rotation ticks, each row followed by its count of ticks
The counts run from 0 to 199.
96 83 -22 150 73 103 73 94 -74 17 -35 280 6 163 254 80 212 137 -257 -101 -114 -46 -30 32 117 -158 56 -85 -169 -115 98 12 -194 84 -22 -365 -189 62 169 8 134 -194 -88 -144 6 127 62 -12 -123
39
39 123 68 233 112 -20 89 117 42 -146 -16 21 -75 251 145 -14 22 195 22 -166 -157 -181 -51 -71 111 -2 -56 73 30 -184 -46 28 -174 163 -136 -279 -9 -91 146 212 124 -310 -96 -215 -58 62 105 -89 -72
32
60 46 99 -4 218 13 0 162 41 -2 42 138 37 117 209 270 -70 98 -153 -119 -30 -32 -129 -92 303 -97 77 81 -178 -75 -73 79 -394 -137 -112 -227 -18 13 180 -129 145 -74 -128 -23 -29 96 -59 23 -82
59
129 -7 -106 87 216 -2 -59 -141 56 -112 111 159 113 340 79 62 21 -54 -68 -281 -9 218 57 148 60 33 4 -5 -209 -121 149 102 -221 -67 141 -288 -77 -57 95 -87 251 -88 -93 -106 33 180 -37 58 -61
85
50 46 125 145 106 72 126 29 -101 -14 -21 181 -52 149 316 33 114 140 -146 -196 -2 -89 -24 -111 162 -108 123 -24 -195 44 -156 41 -120 45 -61 -187 -17 -154 272 -26 227 -142 76 -99 13 176 52 -165 -144
127
195 -21 155 77 105 -7 24 -103 109 -52 -27 193 64 293 299 76 61 173 62 -175 -152 35 -148 -74 66 -85 73 -22 88 -212 -8 70 -52 116 59 -215 21 -238 92 54 1 -63 107 -232 -125 93 77 -105 -199
112
27 101 276 153 -103 10 87 36 44 -98 -79 280 -8 243 81 74 192 162 -98 -266 -215 -141 23 -72 197 -27 8 -2 -134 39 -83 105 -228 117 -7 -285 -92 -43 132 70 65 -229 -133 -96 -55 18 6 -15 -123
36
54 49 97 240 175 43 14 2 91 -107 -80 142 -55 396 199 -214 134 104 -101 -58 -105 18 -37 -136 53 -2 -109 159 184 -79 -116 121 -140 201 -118 -159 -1 -250 86 111 33 -262 102 -161 17 9 210 -39 -141
30
63 159 145 238 106 -4 157 48 7 80 -42 204 -32 92 298 204 -15 141 -139 -192 -12 -71 -22 -24 150 -136 108 31 -141 60 -66 74 -133 -53 -49 -251 48 13 212 -65 128 -165 27 -193 -55 151 5 -142 -103
128
107 -2 9 114 224 -28 12 264 -10 -166 -96 189 86 211 176 -75 112 63 -203 -112 -83 132 150 -36 285 -56 -118 92 -18 -161 20 40 -263 -77 -93 -223 -11 -193 65 -118 54 -251 30 72 -219 -55 105 141 13
53
-71 153 9 209 125 -34 131 28 66 -113 3 20 -22 342 -75 76 -177 86 -14 -194 -171 -4 -159 37 90 -45 86 63 -52 -74 -22 99 -346 -33 -103 -202 41 -67 256 144 113 -114 -91 -310 76 258 -11 -137 -90
13
65 -172 82 105 244 -22 -1 -11 46 -125 -31 198 -54 245 86 118 -22 106 -99 -227 -27 90 -33 -257 183 10 -36 96 -63 -102 -40 212 -277 -110 95 -120 17 -57 329 -44 187 -179 21 -27 -57 152 -124 -5 -161
150
196 85 44 61 402 2 -74 91 -3 11 42 205 -44 130 49 -154 4 -72 -298 -186 -78 201 -62 6 199 -60 -79 101 -38 -86 -16 35 -331 -151 10 -137 -57 -159 36 -207 96 -152 -98 82 14 57 -57 103 -47
72
53 30 162 93 280 -33 -30 -79 145 -115 -129 33 77 344 172 1 -52 209 130 -266 -149 231 -2 -7 7 -1 130 60 -62 -138 137 79 -249 -47 -173 -245 92 -101 109 -69 23 -43 27 -177 -33 197 48 -73 -170
9
202 7 -159 184 141 -73 116 152 62 -99 -28 82 45 61 136 19 -55 222 -138 -56 -211 -92 56 -228 195 -4 -37 41 -146 -189 137 79 -277 31 40 -201 -5 -74 203 51 152 -177 -16 -85 -184 88 33 -42 -101
135
98 10 -50 190 166 24 62 88 -79 -30 42 130 -46 91 82 -140 237 82 -137 -170 19 -39 139 -173 238 -103 -124 65 -89 53 -105 99 -192 119 32 -198 -39 -295 226 -34 232 -277 80 -72 -180 23 84 29 -139
50
33 58 137 -63 184 100 -42 -166 159 51 51 117 30 326 26 -32 -21 132 70 -292 -217 109 -146 -21 121 -91 54 23 -119 -112 -36 22 -243 25 23 -240 153 -345 89 -95 59 -46 -64 -186 36 138 59 -48 -220
93
113 -38 48 -13 220 57 12 118 87 -99 -53 173 45 12 259 132 95 142 -98 -257 186 29 -45 -115 168 -46 57 71 -156 -130 89 136 -273 -65 -175 -372 -53 -9 69 -139 16 -110 7 -19 -135 36 10 7 -177
143
154 67 44 -56 70 -77 63 -129 166 -117 37 173 117 428 35 77 -105 97 69 -102 -150 92 -163 -49 178 17 -77 36 -192 -86 -144 37 -308 -66 -110 -313 53 -110 -95 78 -3 -109 -49 -130 -6 14 63 -34 -184
182
73 87 -25 -18 300 -61 -5 -25 95 -177 59 -37 -4 277 160 100 -191 168 41 -292 55 -53 -116 11 199 82 80 116 -139 -260 -64 -101 -284 27 -169 -221 -14 16 83 -153 115 -62 -134 -113 80 66 31 -40 -61
78
-14 29 19 60 193 150 9 -106 58 -56 -77 294 98 364 56 -6 113 -9 -103 -182 -133 300 -16 151 126 -33 17 -55 -76 -98 -96 25 -297 25 25 -76 -16 -281 51 -145 -2 -148 -69 -129 50 108 103 104 -114
176
-7 -152 -82 -4 240 16 -129 -65 67 -194 39 95 40 500 113 -107 14 99 81 -253 -84 98 5 -40 154 154 -117 49 -124 -158 4 39 -170 -27 53 -245 -4 -105 116 -42 130 -141 17 -17 91 51 72 36 -33
169
28 188 227 168 -10 111 -97 -105 98 33 15 251 -27 400 196 36 106 -116 -188 -180 -142 166 -170 23 59 -25 -1 97 -81 93 -32 207 -218 -42 -66 -192 64 -153 -106 109 47 -142 -52 -38 126 184 109 -2 -129
106
67 147 178 157 97 37 46 -1 -109 -132 87 143 -47 291 343 -231 198 -7 -56 -153 -134 228 -18 115 52 -4 -45 61 47 -51 -147 10 -111 -50 -104 -122 -21 -253 -71 81 137 -249 75 -144 -71 174 208 -44 -26
191
150 27 -173 311 134 -67 89 98 -34 -173 -28 136 43 90 177 -109 37 148 -232 43 -156 23 144 -252 193 -19 -66 7 -36 -194 -63 118 -287 37 19 -77 -16 -183 184 60 186 -198 36 -91 -183 124 83 -38 -110
134
142 210 206 78 91 55 12 -30 99 -135 43 95 36 302 227 -27 201 51 0 -152 -206 127 20 61 57 26 -102 107 -16 -6 -54 77 -182 0 -130 -206 11 -145 -169 -13 75 -294 -10 -86 -27 92 134 5 -71
190
185 1 53 151 102 -120 81 151 104 -65 -89 148 29 90 129 103 -106 197 -180 -54 -229 -73 50 -197 235 17 -104 69 -188 -152 57 149 -323 -52 -17 -235 121 -56 86 81 68 -141 -96 1 -192 33 22 -40 -94
136
82 200 -95 11 184 -36 16 -38 116 -152 93 -23 68 303 8 31 -16 6 39 -226 15 37 -169 162 79 -59 82 82 -50 -134 65 -28 -249 66 -149 -398 -1 -233 76 -14 84 -104 -17 -354 -30 77 89 -54 -109
97
20 159 60 189 -29 188 -47 -128 -56 -1 69 202 -43 309 247 -41 239 -61 -167 -128 -140 162 -152 46 62 -10 42 68 -3 8 -43 155 -149 66 31 -108 -3 -266 68 94 72 -184 63 -72 68 240 104 -55 -97
107
77 -84 -105 22 159 -93 36 94 -94 50 -19 297 -17 248 284 -8 -38 121 -152 -43 -1 -97 15 -215 267 -66 -128 6 -181 -97 -107 -32 -117 -50 68 -239 55 -173 228 41 68 -164 96 -81 -83 85 123 -93 -125
46
150 60 -113 -7 -16 49 82 -166 -75 -73 214 162 -63 397 5 -111 47 -18 32 -157 -89 44 -219 -128 151 -13 -136 74 -107 -17 -222 62 -236 -21 -28 -210 -8 -323 53 91 171 -180 13 -166 71 160 120 0 -178
184
74 158 -59 136 246 31 25 -204 70 -78 111 -16 -26 191 214 -37 11 144 52 -220 -218 176 -5 -27 44 105 -36 -102 -170 -232 -64 -33 -278 -15 90 -162 30 -121 -41 39 217 -88 -124 -126 62 281 105 -51 -121
89
133 134 96 159 198 17 57 -16 49 35 -12 209 45 290 378 29 -39 -28 -179 -67 -161 62 -113 116 59 -65 60 64 91 -184 42 85 -105 2 -22 -203 76 -158 -66 79 -49 -161 55 -177 -106 121 258 -129 -76
110
246 3 159 118 240 -97 80 -82 111 -137 16 198 -48 264 158 -51 15 75 -105 -219 -80 90 34 -143 122 142 -189 74 -90 -74 -209 122 -223 -149 92 -19 -62 -167 -62 -19 107 -189 -22 143 -125 4 -27 50 -149
68
120 142 256 -14 204 -8 54 65 5 -78 79 121 48 260 313 82 32 96 73 -187 -245 66 -115 105 171 -130 37 -25 -79 -170 38 -108 -139 -109 -76 -278 23 -68 52 61 131 -202 21 -250 -14 192 64 -62 2
193
110 -20 47 62 205 92 -1 -136 62 -165 -45 162 -131 132 155 -38 10 231 35 -309 -75 41 10 -122 131 148 -8 -28 -190 -270 -151 65 -285 81 78 -115 -116 -176 6 -95 39 -135 -208 23 -31 104 -72 23 -215
158
105 217 91 126 332 75 -10 -22 157 -108 18 15 -27 118 158 -132 25 114 -121 -218 -85 158 -82 -42 220 37 13 157 40 -93 -203 65 -303 68 -225 -71 21 -127 -126 -243 87 -116 -160 -24 70 58 1 87 -149
75
123 48 -96 22 298 2 -59 19 -27 -237 116 -35 -32 219 251 -113 -97 159 -90 -265 57 67 -112 -60 184 75 72 46 -27 -295 -106 -112 -207 68 -108 -114 -71 -147 101 -150 172 -106 -58 -96 23 153 13 -22 -83
77
121 -23 13 94 127 95 -76 -172 20 -36 51 168 -46 248 83 -173 140 33 -96 -375 47 165 -2 -53 -32 70 21 103 -213 34 75 156 -233 70 33 -211 66 -338 87 -152 114 -55 -71 17 -9 201 61 -94 -187
4
90 -13 -49 -37 310 -26 0 -25 -82 -22 17 314 -89 169 68 -67 -56 72 -163 -246 92 36 -98 -74 114 0 37 -33 -239 -238 -98 -150 -309 -149 58 -147 -118 -159 84 -108 18 -95 -126 -67 37 155 -8 38 -135
161
-2 92 262 161 -35 68 77 19 -139 -37 -77 271 0 309 356 -21 120 88 -262 -118 -33 -7 7 -151 151 -64 79 4 -122 32 -219 96 -106 33 -47 -103 29 -148 166 -51 76 -168 80 52 -9 142 108 -124 -136
126
49 93 180 -19 179 125 -28 88 87 -40 44 264 48 218 102 221 -131 -36 -257 -126 27 67 -104 -109 371 -122 14 153 -51 -44 -197 195 -349 -127 -115 -124 -7 -18 74 -165 24 -140 -38 37 41 34 -34 58 -116
60
223 28 21 72 249 -55 81 -83 -82 -193 86 126 -124 101 108 -144 81 77 -105 -269 -96 111 38 -241 130 69 -184 44 -180 -92 -163 74 -263 -102 141 -55 -115 -260 84 15 196 -218 -7 36 -95 110 -57 41 -49
69
87 123 52 116 267 -72 97 -39 -71 -62 -26 217 -133 138 32 -43 -119 68 -241 -212 42 38 -123 -34 91 46 -36 25 -172 -235 -192 -88 -348 -124 -1 -94 -58 -165 -16 -84 -32 -165 -181 -7 -11 79 -8 -32 -127
160
136 70 60 70 -11 146 51 40 -7 -52 22 91 -55 -45 96 -21 125 236 -104 -253 -84 -85 -15 -304 202 -25 -43 91 -217 -54 -92 169 -314 106 4 -219 -43 -199 182 -97 114 -136 -156 56 -107 129 -59 -25 -185
139
204 62 112 128 -96 -91 4 109 30 -9 -57 296 100 359 33 -218 94 -85 -275 -120 -118 -18 -97 -76 149 -108 -56 134 39 81 66 127 -248 35 -79 -301 59 -140 113 45 14 -159 -3 -71 -59 -12 14 93 -110
118
85 30 160 167 217 9 22 42 133 -181 -115 175 20 123 278 87 84 146 -123 -192 150 113 -8 -158 95 1 34 180 -80 -54 -71 169 -234 -83 -227 -292 28 -24 -18 -192 -43 -150 21 89 -145 -15 58 32 -171
144
100 186 127 18 162 73 95 -222 167 4 19 142 -62 282 -49 -18 -68 44 68 -259 -119 144 -136 63 133 -85 41 106 -64 66 -197 86 -266 1 -97 -142 183 -322 -24 -95 63 -76 -154 -177 1 59 130 -89 -212
94
72 224 24 152 -7 23 11 179 -150 -108 14 82 64 236 331 -224 121 44 -321 -61 -116 -24 -32 -57 161 4 -7 104 -104 -148 54 -16 -198 74 -189 -304 -51 -53 46 50 102 -160 30 45 -14 75 193 -85 -26
122
158 86 132 -16 105 161 -7 -99 82 -136 74 106 42 315 230 25 301 44 109 -333 -147 133 7 41 116 31 -122 67 -13 31 64 133 -168 59 -85 -362 32 -136 -28 39 129 -221 20 -141 -85 81 170 16 -95
189
